(in the rows, 128 means zero)
One turn or mirror swaps these rows in pairs. Which row does each one swap with?
The rows were stretched afterwards, more along some directions than others.
Ziret: [110 137  94 133 130 132 118 107 124 113 118 125 129 126 125 150 115]
tamim: [132 120 113 141 120 132 113 112 113 101 106 122 132 125 132 133 102]
Ked: [106 135 109 162 127 153  83 112 124  97 104 147 132 137 121 151  77]
pora: [106 135  99 152 127 151  94 107 123 102 109 144 129 148 132 142  91]
mada: [102 154  97 147 106 143  72  96 133 114 135 118 133 148 136 145  91]
bamor: [ 90 138 109 149 138 134  91 111 127 115 149 139 138 121 131 152 101]
benuv: [114 137  97 144 120 130  94  98 138  98 117 134 135 117 132 151  88]
fupab: [ 98 143 102 146 130 128 100 108 136 113 137 127 131 124 148 135  93]
ded: [ 96 140  90 161 122 148  94 102 127 117 118 140 110 143 122 155 105]
debeb: [133 124 100 153 119 147  88 107 113 113 115 127 128 153 125 136 100]
tor: [ 93 148  96 134 127 124 117 105 121 110 135 125 129 119 137 142 122]
rofab: [ 88 145 100 134 129 125 115 108 124 116 145 126 128 118 139 143 122]
Bireg: [115 146 106 151 124 141 111 105 126 126 119 112 107 145 131 138 117]
Fasa: [102 146 127 160 118 156  87 116 118 101 106 131 126 145 118 148  79]
Rim: [100 126 100 139 141 146  95 119 141 126 132 152 133 125 140 135 114]
Fibo: [119 147 102 143  98 137  95 102 110  95 129 110 129 148 148 109  98]
kidu: [112 134 110 152 129 155  89 112 124  98 110 143 132 144 127 139  82]
vok: [127 127 106 153 124 147  86 108 119 118 119 131 133 149 128 139  97]
puru: [ 99 143  93 145  90 144  79 104 116  91 112 119 125 143 121 157  89]
Garuk: [123 150 107 164 121 144  81 105 130 100 100 129 130 134 125 142  84]
pov: [101 143  87 143  85 142  75 101 111  89 114 114 126 151 127 154  90]
Bosuz: [133 131  74 147 124 127 102  91 134 113 104 140 136 128 140 130 113]
gupu: [ 86 146 109 147 128 130  98 108 123 107 148 133 137 117 132 151 103]
dar: [100 145 103 160 131 150 100 110 126 124 110 134 110 139 120 148 109]
gava: [109 133 109 154 132 151  88 109 126 101 109 147 134 140 128 145  82]
sur: [130 118 111 141 123 131 113 114 110 102 108 122 130 127 131 135 107]
Fos: [ 97 132  86 163 102 135  88  94 116  98 107 133 121 137 122 168  90]
mano: [120 145 103 153 117 144 107 104 122 122 107 111 108 150 125 137 115]
rufi: [ 99 135 107 147 131 155  89 119 137 127 118 141 134 133 131 140 106]
loz: [ 86 137  87 168 109 139  81  95 120 103 115 139 118 140 121 173  86]
fub: [ 96 159 102 167 109 154  82  99 130 107  99 128 133 142 115 164  81]
Rus: [131 144 108 142  98 143 102 101 110  95 122 108 128 150 142 101  98]
vute: [102 147  96 151 109 139  73  98 127 112 129 117 127 147 127 152  88]
Febe: [107 140  86 138  96 136  76 106 123  97 130 119 135 146 146 131  89]
Rem: [111 134  97 146 117 128  92  99 134  97 121 132 135 122 127 159  92]
zeveg: [132 148 108 142  98 141 103 100 108  93 118 104 125 154 144 100  99]
Rap: [107 152 123 161 110 155  88 111 118 102  98 128 129 144 116 145  85]
sigu: [127 136  98 139 105 130 100 100 114  93 134 122 131 144 144 112  94]
mipor: [115 148 108 154 126 141 111 105 127 126 113 113 105 145 131 137 115]
ket: [113 130  92 131 136 129 116 109 128 113 122 131 131 124 130 145 117]
kodo: [129 139  76 149 111 135  99  91 124 110  97 133 129 136 131 130 116]
poval: [104 137  82 132 122 124 117 102 125 110 133 132 130 125 141 138 126]
Vop: [129 149 115 143 108 146 113 107 109  98 117 108 121 147 138  96 104]
nal: [112 135  90 128 126 133 115 106 127 111 124 128 132 128 128 144 115]
terog: [119 127  93 137 117 130  95 106 126 102 140 138 134 138 148 117  95]
moz: [127 140 100 149 129 130  89 104 128 102 133 129 126 130 137 131  98]
Tesu: [ 96 140  89 163 123 144  95  98 128 117 112 143 113 138 117 165 103]
fup: [117 145  94 147 127 125  86 100 131 107 140 127 126 132 142 136 101]

fupab is swapped with fub
pora is swapped with Vop
Febe is swapped with Garuk
moz is swapped with pov

